In the data rows, zero lies at 4.5, halfway between 4 and 5.
Some points:
(0 2 4 8 5 5 9 3 6 3 2 1 5 4 8 6 6 5 5 3 3 3 5 5 6 2 3 5 7 6 5 4 3 6 6 4 7
 4 6 4 3 5 4 5 6 5 5 4)
(6 2 7 7 8 3 8 0 6 4 4 6 5 6 8 6 5 7 3 5 3 3 4 4 6 7 3 3 7 8 5 3 5 3 4 3 4
 4 3 2 6 3 4 7 5 4 5 3)
(9 6 2 9 6 7 5 6 3 7 8 5 7 6 3 5 4 4 7 6 7 6 6 5 3 4 6 5 0 7 6 1 5 3 5 6 6
 7 6 7 5 0 5 3 0 2 5 5)
(4 6 4 6 7 3 0 4 2 6 4 4 7 6 5 5 6 4 6 4 1 6 6 6 7 5 4 6 2 7 7 1 6 5 4 3 5
 6 7 4 2 4 4 2 0 4 4 6)
(5 2 4 3 6 8 7 2 5 4 3 5 4 3 7 7 6 5 3 6 3 1 6 5 4 8 0 2 9 7 5 4 4 4 4 1 5
 3 1 6 4 3 5 1 5 2 5 4)
(4 3 4 2 6 1 4 4 4 4 8 5 7 1 4 3 7 4 0 6 4 3 3 5 6 4 4 1 6 6 6 8 5 7 4 3 1
 4 7 5 2 5 6 2 4 4 4 7)
(6 7 6 0 5 3 6 3 6 6 3 7 3 5 0 3 4 4 4 6 4 4 3 3 2 7 6 1 5 4 5 8 4 7 3 3 5
 5 2 7 6 1 8 4 3 4 3 4)
(5 5 8 5 6 5 3 5 1 8 2 1 3 2 1 6 5 7 8 7 2 4 7 0 4 5 5 6 1 5 4 3 6 0 7 5 7
 5 3 5 6 4 4 5 2 5 2 4)
(6 6 4 1 5 2 4 6 5 3 6 5 7 4 4 5 5 4 2 1 6 4 2 4 5 4 5 1 4 1 6 6 3 9 2 5 2
 6 7 6 8 5 4 7 5 6 4 7)
(0 4 4 5 3 6 4 6 5 4 7 4 3 4 4 5 4 5 5 3 6 5 6 6 3 3 6 6 6 2 4 4 4 5 3 6 5
 4 7 5 8 6 3 3 6 5 5 4)
(1 4 4 5 3 6 4 6 5 4 7 4 3 4 4 5 4 5 5 3 6 5 5 6 3 3 6 6 5 2 4 5 4 5 3 6 5
 4 7 5 8 6 3 2 6 6 5 4)
(6 5 8 4 2 5 4 4 3 6 3 3 2 4 3 2 4 4 7 7 2 8 3 7 2 3 6 5 2 5 3 4 8 4 6 4 7
 5 0 4 0 4 6 2 4 4 4 5)
(2 4 4 6 5 5 8 4 6 4 0 5 5 8 7 7 5 5 4 3 4 6 7 4 8 4 6 6 7 3 5 4 0 7 5 3 5
 4 7 4 4 8 2 9 4 5 2 3)
(7 7 5 6 1 4 7 4 3 4 4 6 3 5 5 3 4 6 4 6 6 8 4 2 6 4 5 7 2 5 3 4 3 4 7 7 3
 3 3 1 3 5 5 9 4 2 1 2)
(6 2 6 7 8 4 8 0 6 4 4 6 5 6 8 6 5 7 4 5 3 3 4 5 6 7 3 3 7 8 5 3 5 3 4 3 4
 4 4 2 6 3 4 7 5 4 5 2)
(1 4 4 5 3 6 4 7 5 4 7 4 3 5 4 5 4 5 6 3 6 5 6 6 3 3 6 6 5 2 4 5 4 5 3 6 5
 4 7 5 7 6 3 3 6 6 5 4)
(6 5 7 1 5 2 4 3 6 6 4 8 3 5 0 4 5 4 4 7 4 5 3 5 2 7 6 0 4 4 2 7 5 4 4 3 3
 6 3 6 5 2 6 5 6 6 5 5)
(4 6 1 6 5 4 2 6 5 5 6 6 5 6 3 4 4 2 5 5 5 4 5 5 4 4 5 6 4 5 7 4 6 4 4 5 5
 5 7 5 5 3 5 1 4 5 6 4)
(6 6 6 0 5 2 6 3 6 6 3 7 3 5 0 4 4 4 4 6 5 4 3 3 2 7 5 1 5 4 5 8 4 7 3 4 5
 5 2 7 6 1 8 4 3 4 3 4)
(5 5 4 4 4 6 8 6 7 0 3 5 3 5 6 5 4 3 5 2 8 1 5 5 4 2 7 4 7 1 5 5 3 8 2 5 5
 5 5 7 8 6 4 6 6 7 6 4)
(4 6 4 6 7 3 0 4 2 7 4 4 7 5 5 4 5 5 6 4 1 6 6 6 7 5 4 6 2 7 8 2 7 5 4 3 5
 5 7 4 2 3 4 2 0 5 4 6)
(0 4 5 5 3 6 4 7 5 4 7 4 3 4 4 4 4 5 5 3 6 5 6 6 3 3 6 6 6 2 4 5 4 4 3 6 5
 4 7 5 7 6 3 3 6 6 6 4)
(4 6 3 6 8 3 0 4 2 7 4 4 7 5 5 4 5 5 6 4 0 6 6 7 7 5 4 6 2 7 8 2 6 5 4 3 5
 5 7 4 3 4 4 2 1 4 4 6)
(2 4 5 6 7 5 9 3 7 2 2 4 5 6 8 6 6 5 5 1 4 2 5 4 7 3 5 4 6 5 6 4 3 8 4 5 6
 4 6 4 7 5 4 8 5 6 4 2)
(7 3 3 2 3 5 3 4 4 3 6 5 5 2 7 4 4 4 2 4 4 5 1 5 2 6 0 5 5 6 4 5 5 3 6 4 3
 4 1 2 4 5 5 2 6 2 5 5)
(5 5 8 4 6 5 3 5 0 8 2 1 4 3 1 5 5 7 9 6 2 4 7 0 4 5 5 6 2 5 4 4 5 0 7 5 7
 4 3 5 6 3 4 5 2 5 2 4)
(4 6 3 6 7 4 0 4 2 7 4 4 6 6 5 4 6 5 6 4 1 5 6 6 7 5 4 6 2 7 7 1 7 5 4 3 5
 6 7 4 2 4 4 2 0 5 4 6)
(7 4 3 2 3 5 3 4 4 3 6 5 5 3 7 4 4 4 2 4 4 5 2 5 2 6 0 4 5 6 4 5 5 4 6 4 3
 3 1 2 4 5 5 2 6 2 5 5)
(5 3 8 5 7 2 3 5 2 6 6 1 4 4 3 5 5 6 7 6 4 5 5 3 4 1 8 8 3 3 6 5 6 2 6 5 5
 5 7 4 5 7 4 5 2 5 3 4)
(5 6 4 3 4 4 5 7 6 1 4 4 6 3 5 6 4 3 3 0 7 3 3 4 6 3 4 3 4 3 5 7 5 7 2 5 4
 4 4 6 6 5 4 8 6 6 6 5)
(6 2 5 8 6 4 8 1 7 4 2 3 6 7 8 8 4 5 6 2 4 4 4 5 4 7 3 4 5 5 3 2 2 3 4 4 4
 6 3 2 8 3 2 9 7 6 6 3)
(6 3 5 8 6 4 8 2 7 4 2 4 6 7 8 9 4 6 5 2 5 4 5 5 4 7 3 4 6 5 4 2 3 3 5 4 5
 6 4 3 8 3 2 9 7 6 6 3)
(4 4 3 2 4 4 4 6 5 4 6 2 7 2 4 5 6 3 1 3 5 5 2 4 4 4 3 2 5 2 5 7 3 7 4 4 2
 6 7 6 4 5 4 4 7 6 5 8)
(4 5 1 6 5 4 2 5 5 5 6 6 5 5 3 4 5 2 5 5 5 4 5 5 4 4 5 6 4 5 6 3 6 4 4 6 5
 5 7 5 4 3 5 1 3 5 5 4)
(0 4 4 5 3 6 3 6 5 4 7 4 3 5 4 4 4 5 6 3 6 5 6 5 3 3 6 6 6 2 4 5 4 5 3 6 5
 4 7 5 7 6 4 3 6 6 5 4)
(8 3 6 6 6 6 8 5 3 5 8 3 9 1 6 4 5 6 5 5 6 4 5 4 6 2 4 1 3 8 4 6 6 4 5 4 5
 5 3 8 0 1 5 5 2 0 5 6)
(1 4 4 5 3 6 4 6 5 4 7 4 3 5 4 4 4 5 5 3 6 5 5 6 4 3 6 6 5 2 4 5 4 4 3 6 5
 4 7 5 8 6 4 2 6 6 5 4)
(7 4 3 3 3 5 3 5 4 3 6 5 5 2 6 4 4 4 2 4 4 5 2 6 2 6 0 4 5 6 4 5 5 4 6 4 3
 3 1 2 4 5 5 2 6 2 5 5)
(3 4 3 5 3 5 5 7 6 2 4 2 6 1 5 5 5 3 3 2 6 4 3 5 5 2 2 3 6 4 4 7 5 5 4 4 5
 4 4 6 2 5 4 5 8 5 6 6)
(9 6 5 3 3 4 2 5 2 4 5 5 5 6 7 3 3 6 3 5 5 9 3 7 5 7 5 8 3 4 6 3 4 5 4 3 2
 5 2 3 3 8 2 8 1 2 2 6)
(5 4 7 3 4 4 5 3 7 5 2 7 2 5 1 4 3 4 5 6 5 3 3 4 4 5 4 1 5 5 0 7 7 2 4 3 6
 5 0 6 3 3 6 6 8 5 6 4)
(7 3 6 2 6 3 3 2 8 5 4 7 4 7 4 7 2 4 4 5 4 5 2 7 3 8 2 2 7 6 3 6 7 2 4 1 5
 6 0 5 4 4 5 5 6 4 5 5)
(2 4 5 6 7 5 9 3 6 2 2 4 5 6 8 6 5 5 5 1 4 3 5 4 8 3 5 4 6 5 6 4 3 8 4 5 6
 4 6 4 7 5 5 8 5 7 4 3)
(6 5 8 1 4 2 6 3 4 7 4 1 4 4 1 3 5 4 7 9 3 7 3 5 2 5 6 3 4 5 4 6 6 5 5 2 6
 6 2 7 1 1 6 2 1 4 3 6)
(9 5 7 6 3 5 7 5 1 4 1 0 2 3 3 3 3 4 8 8 5 4 4 2 0 1 7 7 1 2 3 1 5 1 9 6 6
 6 3 4 4 6 5 5 6 6 4 5)
(3 6 1 6 5 3 2 5 4 5 6 6 5 5 3 4 4 2 5 5 5 4 5 5 4 4 5 6 4 5 7 4 6 4 4 5 5
 5 7 5 5 3 5 1 4 5 6 4)
(3 6 1 6 5 4 2 5 5 5 6 5 5 5 3 4 4 2 5 5 5 4 5 5 4 4 5 6 4 5 7 3 5 3 4 6 5
 5 7 5 4 3 6 1 4 5 5 5)
(5 6 3 7 5 3 2 5 3 6 6 3 5 6 4 3 5 3 7 6 5 6 5 6 5 3 7 8 2 6 8 1 7 4 3 5 5
 7 8 5 3 3 4 3 1 5 6 5)
(6 5 8 4 2 7 7 4 1 4 2 4 3 3 6 1 6 6 6 7 1 3 6 5 3 4 5 4 3 6 3 1 5 5 6 4 5
 4 2 4 2 5 5 2 5 4 5 5)
(1 4 4 5 3 6 3 7 5 4 7 4 4 5 4 5 4 5 5 3 6 5 6 6 3 4 7 6 6 2 4 5 4 5 3 6 5
 4 7 5 7 6 3 2 6 6 5 4)
(6 4 4 4 6 7 9 1 6 5 2 5 3 8 8 7 5 7 3 7 4 5 6 3 7 8 4 6 8 7 6 4 1 5 4 2 5
 3 3 3 4 5 4 7 2 2 1 2)
(4 5 1 6 5 4 2 5 5 5 6 6 5 5 3 3 4 2 5 5 5 4 4 5 4 4 5 7 4 5 6 4 6 3 4 5 5
 5 7 5 5 3 5 1 4 5 5 4)
(8 3 7 6 8 6 5 6 2 9 7 3 6 4 2 6 5 7 8 5 7 5 6 2 2 2 7 5 2 4 4 3 4 1 8 6 6
 6 6 6 6 3 5 6 1 3 3 4)
(7 5 4 2 5 9 6 3 5 5 1 7 3 6 6 7 4 5 3 6 4 3 7 5 6 9 3 3 9 4 5 5 1 5 3 0 4
 2 2 5 5 6 3 5 3 2 2 4)
(3 4 2 5 3 5 5 6 6 2 5 1 6 2 5 6 4 3 4 2 6 3 3 4 5 2 2 3 5 4 3 7 5 5 4 4 5
 4 4 6 2 6 4 5 8 5 6 7)
(3 4 3 4 2 5 2 7 4 2 5 4 6 2 6 3 4 3 3 1 5 6 2 6 3 2 3 3 4 2 3 5 4 6 6 6 3
 4 4 2 3 8 4 4 9 5 6 7)
(3 5 1 6 5 4 2 5 5 5 6 6 5 6 3 3 5 2 5 5 5 4 5 4 4 4 5 6 4 5 6 4 6 4 4 6 4
 5 7 5 5 3 5 1 4 5 6 4)
(9 6 3 1 3 6 2 5 4 4 4 8 4 6 6 5 3 5 2 4 6 7 3 5 4 8 2 5 5 3 4 5 2 5 5 3 1
 3 1 2 4 8 3 7 4 2 2 5)
(0 4 5 5 3 6 3 7 5 4 7 4 3 5 4 5 5 5 5 3 6 5 6 5 3 4 6 6 6 2 4 4 4 5 3 6 5
 4 7 5 7 6 3 3 6 6 5 4)
(8 8 5 2 0 6 4 7 3 3 3 8 3 5 3 2 3 5 2 6 6 6 6 2 5 6 4 4 3 3 2 5 3 4 6 5 2
 3 2 4 3 7 4 7 5 3 3 5)
(7 7 5 5 1 5 7 5 3 4 4 6 3 5 5 2 3 6 4 6 6 8 4 1 6 4 5 7 2 5 3 4 3 4 6 7 3
 3 3 1 3 6 5 9 4 3 1 2)
(3 5 1 6 5 4 2 5 5 5 6 6 5 6 3 4 5 2 5 5 5 4 5 5 4 4 5 6 4 5 6 3 6 4 4 5 4
 5 7 4 4 3 5 1 3 5 5 4)
(6 7 5 6 1 4 7 5 3 4 4 6 3 5 5 3 3 6 3 6 6 8 4 2 6 4 5 7 2 5 3 4 3 4 7 7 3
 3 3 1 3 6 5 9 4 2 2 2)
(2 2 6 8 6 3 7 2 6 3 3 5 5 6 7 6 5 6 4 2 3 3 5 5 7 3 5 2 5 4 3 2 3 5 5 5 4
 5 7 3 5 6 3 9 8 8 6 4)
(4 4 3 3 4 2 4 6 5 4 6 2 7 2 4 4 6 3 2 3 5 5 2 5 3 4 3 2 5 2 5 8 3 7 4 4 2
 5 7 6 4 5 4 4 6 6 5 8)
Along one direction, these points spread out more than along any other. Take the direction at right angles to it along which they spread out most. Then take the direction at right angles to both along which they spread out most. Go by this last direction. How many in every 100 of the points above lie lower along it than each point below? Round to a whole number. More than half of the points above lie lower than the first one.
(8 6 7 5 1 4 5 5 1 3 5 2 4 1 5 1 5 5 5 7 4 6 3 4 4 3 5 5 1 6 3 4 8 4 6 6 4
 4 2 4 1 4 5 4 5 2 5 5) 26
(2 2 6 9 6 3 7 2 6 3 3 5 6 6 7 6 5 6 4 2 3 3 5 5 7 4 5 2 5 4 3 3 3 6 5 5 4
 5 7 3 5 6 3 9 8 7 6 4) 91
(0 4 4 5 2 6 4 6 5 4 7 3 3 5 4 6 5 5 5 3 6 5 6 6 3 3 7 6 5 2 4 4 4 5 3 6 5
 4 7 4 7 6 3 2 5 6 6 4) 65
(4 6 3 6 7 3 0 4 2 6 4 4 8 5 5 5 5 5 6 4 1 5 6 7 7 5 5 6 2 7 7 1 6 5 4 3 5
 6 7 4 2 4 4 2 0 4 4 6) 82
(6 5 7 1 5 1 4 3 6 6 4 8 4 5 0 4 3 4 4 7 3 5 3 4 2 7 5 0 5 3 2 7 5 4 5 3 3
 6 3 6 5 2 6 5 6 6 5 6) 0
(5 6 7 2 4 7 9 3 5 2 1 7 2 3 5 4 5 5 5 5 4 0 7 2 6 6 4 1 6 6 3 5 4 5 3 4 6
 3 1 7 8 2 6 4 5 3 5 3) 37
(4 5 5 0 4 3 6 3 6 7 4 4 3 3 0 5 4 3 4 9 3 5 4 4 1 6 4 2 6 5 3 8 5 5 6 2 6
 5 2 7 3 1 8 1 4 4 4 5) 0
(0 4 4 5 3 6 3 7 5 4 7 4 3 5 4 4 4 5 5 3 6 5 5 5 3 3 6 6 5 2 4 5 4 5 3 6 5
 4 7 5 7 6 3 3 6 6 5 4) 43
(7 7 4 5 1 5 7 4 3 4 4 6 3 5 5 3 4 6 4 6 6 8 4 2 6 4 5 7 2 5 3 4 3 4 6 7 3
 3 3 1 3 6 5 9 4 3 1 2) 65
(6 3 4 5 6 5 9 1 6 5 2 6 4 8 8 8 4 7 4 6 4 5 7 3 7 8 4 6 8 7 6 3 1 5 5 2 5
 3 3 3 4 5 3 7 1 2 1 2) 98
(5 5 7 3 4 4 5 3 7 5 2 7 2 5 1 5 3 4 5 6 5 3 3 4 4 5 4 1 5 5 0 7 7 2 4 3 6
 5 0 7 3 3 6 6 7 5 6 4) 18
(3 6 1 6 5 4 2 5 5 5 6 6 5 5 3 4 4 2 5 5 5 4 4 5 4 4 5 6 4 5 7 4 6 4 4 5 4
 5 7 5 5 3 5 1 4 4 6 4) 35
(5 6 4 3 4 5 5 7 7 1 4 4 6 3 5 5 4 3 3 0 7 3 2 4 7 2 4 3 5 3 5 7 5 6 2 5 5
 5 3 6 6 5 4 8 6 6 6 5) 29
(3 3 5 4 5 4 5 5 5 3 6 4 6 1 6 3 6 4 1 5 4 2 4 4 7 2 3 2 7 7 5 8 7 5 4 3 4
 3 4 6 1 6 5 3 6 2 5 6) 25
(3 4 3 4 2 4 2 7 4 2 5 4 6 2 6 3 5 2 3 1 4 6 2 6 3 2 2 4 4 2 3 6 4 6 6 6 3
 4 5 3 3 8 4 4 9 5 6 7) 14
(1 3 6 3 9 5 1 5 3 8 4 5 5 4 2 7 7 6 3 3 1 2 6 2 5 5 3 3 6 4 5 6 4 2 8 3 5
 3 6 3 6 8 6 3 4 6 2 4) 66
